In the data rows, 128 means zero.
Each row below has a hidden score, from 0 to 20, with 10 about the middle. What is it? The score is a weighted sum of the row's numbers plus the product of two more (or one squared), each taken from its middle value.
[103 125 123 115 103  89 111 142 154 165  75 169 169 151 133 106] >> 12
[101 108 146 108 162 196 136 126 158 120 124 117 143 139 152 146] >> 10
[121  95 150 104 160 199 137 124  98 125  79 105 106 125 177 129] >> 10
[115 128 103 134 133 154 137 123 113 138 152 158 110 107 136 149] >> 10
[144 114 134  91  82 100  90 111 176 149  90 175 190 203  79 122] >> 17
[124 145 131 145 146 163  98 136 121  80 173 129  43  59 120 140] >> 9
[146 110  97 111  93 120 145 152 124 140 172 149  93  91 106  91] >> 12
[119 147 121 134 134 138  83 136 128 158 166 147 134 126 125 123] >> 10
[142 132 155 122 147 138 151 135 100  78 119 126 100 109 117 157] >> 11
[161 102 186 131 183 241 152  80  98 102 125 127  98  98 145 167] >> 13
[120  95 118  64 152 176 170 129  27  85 148 102  73 111 210 149] >> 12
[143 120  82 150 131 150 111 153 145 137 209 181  84  66 125 120] >> 8
[128 105 146 147 180 179 144  95 130  92 112 110 148 127 169 147] >> 7
[117 134 160 151 146 122 109 128 162 152 104 103 184 161 131 117] >> 8
[130 129 127 133 130 129 124 131 131 129 151 151 129 126 132 111] >> 9
[132 123 143 137 135 118 145 122 136 130 108 118 139 135 126 116] >> 10
[124 103 138 120 151 150 115 134 159 126 131 153 149 143 117 150] >> 10
[146 104 130 169 144 101 161 141 135 159 126  89 114  78 101 154] >> 12
[102 115  99 111 134 159 131 108 153 130 138 133 122 141 147 149] >> 8
[112 124 117 129 135 134 124 136 127 138 136 133 120 118 151 132] >> 8
[135 129 133 126 116 103 146 122 128 120 123 163 142 134 127 109] >> 10
[ 95 133 139 107 156 153 163 108  63 102  93  98 117  83 170 155] >> 11
[126 134 130 108 151 173 159 141 115  72 156 138 126 119 152 140] >> 16
[117 107 102 114 120 144 148 124 134 148 129 159 112 131 142 136] >> 9
[146 132 159 146 166 115  91 135  99 158 158 166 147 180 103  80] >> 12
[140 161 129 117 103  91  97 129 128 149 155 162 159 150 105  74] >> 11
[145 132 134 128 126 123 147 125 104  84 126 109 156 134 125 142] >> 9
[186 174 111 138  91 136  35 129 150  93 191 164  25  21  65 157] >> 9
[130 116 143 146 156 136 116 124 146 124 117 106 137 129 149 125] >> 7
[ 76 110  89 136 131 134 152 114 174 186 122 140 103 134 154 119] >> 8
[109 170 105 161  98  75 153 115 155 145 146 129 127 129  84 122] >> 10
[169 129  96  92  46  60 146 152 120 101 138  99 160 128  71 142] >> 13
[ 93  83 156 191 185 123 174 138 166  99  77 147 109 131 131 130] >> 9
[109  94  52 148 102  93 161 132 164 164 124 147  98  92 105 152] >> 19
[108 151  95 185 127  81 135 116 184 127 156  90 110  98  98 123] >> 7
[ 97  97 141 123 155 163 149 121 118 151 119 175 128 131 137 176] >> 13
[187 159 136 142 124 146  59 124  96  93 103 107 153 125 121 161] >> 15
[152 137 150 132 130 119 112 129 121 126 142 135 128 138 123 112] >> 10
[128 149 143 129 135 116 129 140  94 117 161 127 101  85 144 110] >> 12
[151 109  87  65   0  58 127 160 158 139 112 117 191 208  89 124] >> 10
[130 138 102  93  80  90 127 128 131 171 122 143 121 151 129 101] >> 9
[162 138 121 101  89  95 154 122 108  83 132 121 156 141 105 142] >> 10
[134 106 135 122 158 162 163 141  90  64 153 126 105 113 138 160] >> 11
[111 108  84 147 115  57 154 179 183 140  84 172 134 123  70 129] >> 16
[102 125 128 162 155 125 149 128 134 136 129 143 117 132 133 126] >> 9
[ 88  89 138 165 198 147 171 141 158 133 121 142 122 110 160 131] >> 9
[128 113 128 111 103 106 125 113 138 179  65 129 144 170 136 112] >> 10
[197 210 153 108  82  66 176 142  23   0 111 114 101 102  25 232] >> 13
[167 108 148  97 102 133 118 104 165 104  71  62 196 201 154  82] >> 8
[ 95  80 127  99 156 182 141 114 141 165 105 184 128 156 115 187] >> 19
[151 139 141 124 128 131 128 102 111 123 124 117 133 139 115 130] >> 10
[125 142 120 127 140 129 150 121  78 106 121  94 146 146 160 145] >> 8
[121  74 132 181 145  94 141  86 146 150  68  85 165 118 168 117] >> 18
[117 137 131 115 124 126 154 135  95 129 109 113 120 118 127 142] >> 11
[124 140 170 156 155 135 104 119 140 130 118 104 131 160 143 114] >> 10
[157 118 147 171 137 100  93 129 119 139  93  57 103  81 111 142] >> 16
[119 126 130 106 125 135 136 112 121 136 133 112 162 146 141 118] >> 10
[129 129 117 111 133 135 161 133  90  99 139 135 106 101 133 165] >> 10
[130 119 136 124 130 124 135 125 141 121 121 154 154 135 130 122] >> 9
[127 141 133 107  98 112 122 136 121 142 124 135 184 170 123 103] >> 10
[130 132 153 137 147 138 104 131 126 116 125 130 131 139 138 121] >> 8
[105 151 123 152 140 118 109 124 133 173 132 124 155 146 138 111] >> 9
[139 121 147 125 154 137 107 127 135 114 152 151 135 131 124 130] >> 9
[135 122 125 121 136 143 136 113 125 110 125 128 118 110 132 142] >> 9
[168 151 177 157 113  97  98 132 157 125 102  64 141 137  90 108] >> 9
[114 132 120 155 154 134 121 123 136 135 144 125 108 112 138 134] >> 8
[130 115 116 139 119 102 137 127 137 133 105 132 137 123 121 132] >> 11
[151 183 141  97 119 146  93 110  65 134 156 146 147 128 118 161] >> 12
[126 105 126 145 135 118 148 124 124 152 109 108 124 121 134 129] >> 10
[122 128 135 119 140 147 138 135 100 116 122 119 115 128 153 150] >> 9
[131 120  78 123 103 152  56 179 195 130 188 159  76  94 142  86] >> 6
[111  68 125 119 215 191 144 134 160 116 163 193 124  99 136 171] >> 12
[127 124  95 102 121 154 125 129 125 104 141 147  95 119 155 150] >> 7
[ 88  97 137 117 133 163 160 105 113 156  75  45 187 220 163 145] >> 10
[125 128 111 114 128 137 151 138 123 100 157 143 118 115 130 148] >> 10
[114 107 115 102 122 134 118 142 112 123 111 120 141 137 154 129] >> 10
[ 96  86  98 153 167 151 130 130 153 171 132 110  95 118 169 143] >> 7
[147 132 142 127 141 127 105 132 122 132 137 134 133 143 129 106] >> 9
[114  62  88 182 166 130 142 137 128 172 130  68  68  62 152 155] >> 17
[143 125 146 123 129 125  99 130 140 130 123 130 154 144 125 123] >> 9
[115 125  82 129 122 149  98 158 162 135 178 171  85  99 142 112] >> 7
[132 138 144 134 142 132  92 136 130 104 150 125 116 108 153 108] >> 7
[149 162 167 124  97  69 133 121 104  88 118 138 130 145 103  90] >> 14
[131  77 146 141 195 182 135 135 139  86 182 186  90  95 143 130] >> 11
[142 120  83 133 101 136 160 133 113 117 149 165 100  85  80 169] >> 16
[136 116 116  73 123 133 115 107 121 138  56  53 146 184 163 105] >> 7
[158 132 119 105  58  84 173 117 115 111 100  87 154 130  73 126] >> 13
[169 134 140 137  98  74 134 120 132  92 155 165 126 144 105  87] >> 12
[157 131 118  85  97 107 140 111 161 119 107 107 162 165 119 106] >> 9
[136 163 168 128 182 160  31 135 124  99 136  94 113  95 144 109] >> 7
[191 176 120 100  35  65 146  98 113 106 103 128 147 123  16 148] >> 18
[ 42 189  97 197 162 133  94 114 163 191 180 139 110  86 157  98] >> 7
[139 155 174 156 150 133  64 109 144 144 116  69 142 151 139 102] >> 7
[150 128 135 126 116 106 129 138 115 102 110 112 167 169 111 110] >> 10
[131 171 138 128 120  97 123 156 105 111 189 128  93  65 114 122] >> 13
[157 156 121 121  85  83 110 146 137 104 147 122 121 113  71 114] >> 10
[ 55 112 105  79  91 147 115 165  49 207  65  91 122 187 181 148] >> 15
[142 145 149 140 143 162 111 101 118 107 105 117 129 112 144 145] >> 8
[ 96 112 127 130 143 151 178 172  63 116 115 131  67  65 117 174] >> 13
[161 123 117 120 109 118  79 150 141 121 164 131 118 109 128  96] >> 7
[138 121 147 139 115  89 108 142 146 158  90  71 153 154 105 110] >> 10
[ 38 100  37 140 136 143 118 135 221 220 131 104  70 138 158 110] >> 5
[135 161 147 128 110  94 132 131 107 112 128 124 122 129 101 124] >> 11
[134 129 134 115 139 157 108 110 130 128 120 126 131 121 144 125] >> 9
[115  91  91 101 105 147 185 142 120 172 160 190  77 100 144 105] >> 15
